One vector is turned by the same rotation once a step. Each row is the vector after some number of steps, and that number follows the row.
The counts run from 0 to 311.
[25,-15,-2,21,12,9,26,-18,13,1,-11,-17,-10,4,-12,8,38,-3,-14,-9,8,5,-33,-10,0,-24,-21,63,11,1,-24,-12,27,-11]	126
[-3,-27,-6,26,1,27,-19,4,27,8,22,-18,-14,9,5,-3,-43,3,9,11,-41,-4,-3,-3,46,-3,-18,7,7,-13,-9,36,-18,-15]	182
[14,-17,23,20,22,-2,8,-24,-14,16,-11,-9,-9,19,-27,-25,-15,9,-4,36,-40,3,-27,6,17,-28,-27,-8,18,-8,21,-32,14,-14]	208
[14,-18,28,21,-24,3,-5,-16,19,-12,-16,-19,12,-13,-29,12,3,6,9,22,-8,15,-13,-8,14,-15,-32,-40,-32,3,7,3,35,-44]	28
[26,-24,13,26,-22,35,-2,10,-11,18,-20,3,-20,3,-28,-14,-55,17,18,-15,-26,-6,-15,9,6,-9,-2,-11,-19,-31,6,24,9,-13]	288
[28,2,10,1,-19,24,9,-11,42,-2,-4,8,-14,-1,-36,34,-16,-8,-4,-10,-34,-2,6,1,-19,20,-14,-13,22,-42,-9,13,18,5]	284
[34,-12,-12,23,-27,25,-30,25,11,-18,9,41,18,-21,8,15,4,13,-9,16,-9,2,-17,-13,9,22,-5,8,-5,-29,26,-20,32,-11]	216
[15,-18,-31,33,8,9,-22,9,0,5,8,-26,3,5,25,-17,-17,18,0,25,2,-8,-24,-37,33,-4,8,33,15,-2,16,-13,39,-38]	34
[-31,-18,-8,2,2,-17,12,4,3,-30,-33,4,-4,10,-27,0,5,-24,-20,-2,-1,13,8,1,-7,11,-11,16,7,-1,13,-14,67,-34]	131
[1,1,-37,-18,-35,-13,-16,-16,41,-21,10,-5,30,6,-13,8,0,5,-24,11,-12,35,-2,-32,-7,-5,-20,5,-4,-6,-30,1,27,-25]	148
[-2,-15,-20,17,15,17,-5,-8,8,-20,28,40,-30,-9,-24,-31,8,11,-18,36,-24,32,5,-15,6,-11,-7,-14,-2,-31,6,-9,30,-16]	212
[0,-27,18,9,9,5,-7,-3,-3,28,-20,7,12,-1,-3,6,-5,-10,-20,-8,-51,1,-31,-10,-18,-37,-19,52,2,-23,-23,-5,-9,-12]	302
[25,-43,-3,28,-22,38,-38,6,34,-1,20,26,7,-5,-3,35,-3,0,-12,-4,-25,13,3,-2,18,11,-16,-1,-19,-22,0,26,6,-13]	1
[10,-32,2,33,-12,47,3,16,-17,-2,-19,28,8,-2,5,7,18,34,-10,-9,-28,-2,-7,3,11,-6,-18,32,23,4,4,-38,4,1]	18
[-16,-2,-14,29,-28,11,11,14,4,-1,-8,-49,-15,4,-2,-21,-27,23,10,18,-9,-23,-14,-35,13,13,-25,2,-6,-6,19,14,33,-29]	249
[-20,-20,24,35,5,6,9,4,-20,12,-27,3,-20,-41,-4,-3,-21,-6,-3,-24,-56,2,3,13,-15,0,-19,9,-18,-1,-7,28,18,-25]	90
[46,-11,-2,-20,-25,0,-24,-11,4,-6,-44,0,25,-16,-29,25,-16,-7,-27,-6,-14,9,-2,-30,-25,10,10,17,-8,-3,-20,2,27,5]	42
[20,-13,3,38,-4,23,15,-3,15,0,21,-6,-15,-25,-20,21,26,-11,1,8,-15,9,8,37,8,-4,-45,-6,-29,18,-5,35,5,-26]	94
[-27,-1,-3,42,-17,2,7,-28,-17,-9,-18,-1,-47,-19,-17,34,10,-17,1,1,-29,11,-9,-21,-3,21,-11,2,2,7,17,22,35,-8]	24
[60,10,-16,0,3,31,-3,-22,1,2,17,13,24,-24,-29,-5,-6,-8,-40,6,-25,4,0,7,-12,-1,-24,23,8,-11,4,-6,-9,41]	190
[3,-19,-6,9,9,-7,16,-11,6,-14,-4,21,-23,-14,-17,30,30,-34,-21,-6,-5,32,-2,20,-2,3,-28,42,-26,7,-15,27,27,-21]	307
[8,-11,-7,16,-49,13,-21,9,13,-19,-2,9,13,-5,-4,13,-20,28,1,4,-13,-13,5,26,4,43,-39,-13,-2,-11,21,28,42,-23]	67
[5,7,-20,25,5,35,21,-4,18,10,1,-35,9,-15,-1,8,0,16,14,-12,-28,-2,4,-10,5,-9,-3,14,50,14,-43,-18,15,-35]	166
[-24,-6,-28,5,-18,-19,-8,23,-22,-11,-18,3,17,-2,10,0,-45,-10,-11,-15,-19,7,-1,25,23,15,-12,50,16,18,-5,17,23,-16]	264
[2,25,-20,10,-31,26,6,3,18,-21,19,28,13,-28,-11,8,-8,-5,-3,-4,-10,1,0,20,-16,26,-24,-11,22,-22,11,-1,48,-20]	282
[0,8,-37,-7,-33,14,-17,-8,37,-34,11,12,43,-21,-3,10,-6,1,-6,-1,-4,34,-10,-31,12,-5,0,13,16,-4,-26,4,29,-16]	149
[-21,2,-3,3,-22,11,25,-6,-3,-11,-31,-13,-24,17,-25,-16,11,7,-24,15,-20,-4,-12,-19,-13,-30,-34,46,25,-10,-4,-19,7,15]	235
[39,-31,8,21,1,14,-4,-8,42,-4,-1,-30,-22,28,-21,-8,2,25,-2,31,-10,3,-6,-23,38,-18,-14,7,12,-11,-2,-9,8,-13]	32
[42,-14,10,12,-1,-11,12,9,31,-18,-16,-27,-21,11,-10,10,-6,6,13,8,-5,10,-12,-13,53,32,3,21,28,14,-2,-6,37,-23]	246
[61,-19,10,24,14,14,23,10,9,3,7,-7,0,-1,-18,-8,-6,4,-8,33,-18,-1,5,24,18,27,-31,-4,14,8,25,-33,14,-2]	97
[9,-25,-2,8,21,1,-24,-20,-28,19,-15,-28,-4,8,-19,-3,-10,-34,-49,28,-35,-1,8,1,-4,-32,-25,23,-12,7,12,8,3,-6]	10
[10,-31,-16,6,6,4,-18,-11,31,-11,25,29,-38,13,-19,1,27,14,-26,34,-29,24,12,-14,-3,-7,-22,4,0,-34,-8,2,20,-22]	213
[5,-21,-15,31,11,7,-23,8,7,22,22,-23,-20,-15,21,-2,-39,-2,8,9,-43,-6,1,-25,18,9,-3,8,-6,-5,-6,38,3,-25]	183
[45,-34,-3,26,-14,27,-15,22,24,7,6,14,-1,-16,6,40,-17,-7,-1,-10,-27,6,-2,-25,5,32,5,10,-26,-14,-4,15,13,-8]	2
[20,35,-1,18,-11,14,10,-28,6,-3,-8,-26,29,-52,-1,13,17,5,2,9,-29,6,-11,-11,12,-3,-21,9,42,24,-15,-16,14,-18]	56
[-22,-32,-7,6,-18,8,2,15,-7,-14,-10,-5,6,29,-10,-17,-47,-22,-16,26,-21,14,-12,3,42,-18,-24,16,-17,7,25,-6,5,-1]	115
[-11,-5,-24,28,20,11,8,-15,-5,-13,27,24,-16,-19,-15,-41,1,9,-3,25,-21,33,-8,-18,4,-15,3,-11,0,-13,1,-17,43,-34]	211
[27,22,-25,-2,-39,5,22,17,28,-21,-5,-15,-1,-14,-25,19,-37,-19,8,-1,-4,4,6,-4,-3,46,-5,-14,2,-12,5,9,37,-13]	69
[37,-10,-25,8,3,18,-8,19,8,-31,4,-11,2,-24,-21,0,16,-13,-31,38,-8,34,29,-7,23,-9,12,18,3,33,-14,-20,-7,-1]	229
[30,-10,-43,13,-18,39,-10,4,1,-20,1,15,13,-5,-14,-14,-20,30,-2,-31,7,20,-9,2,27,-4,11,40,25,-4,-30,11,9,13]	260
[20,10,31,8,-21,17,-12,-12,2,-4,-16,-17,31,-41,-8,16,-9,1,-4,12,-52,-3,3,26,21,-8,-36,-5,15,22,-8,14,-17,-8]	270
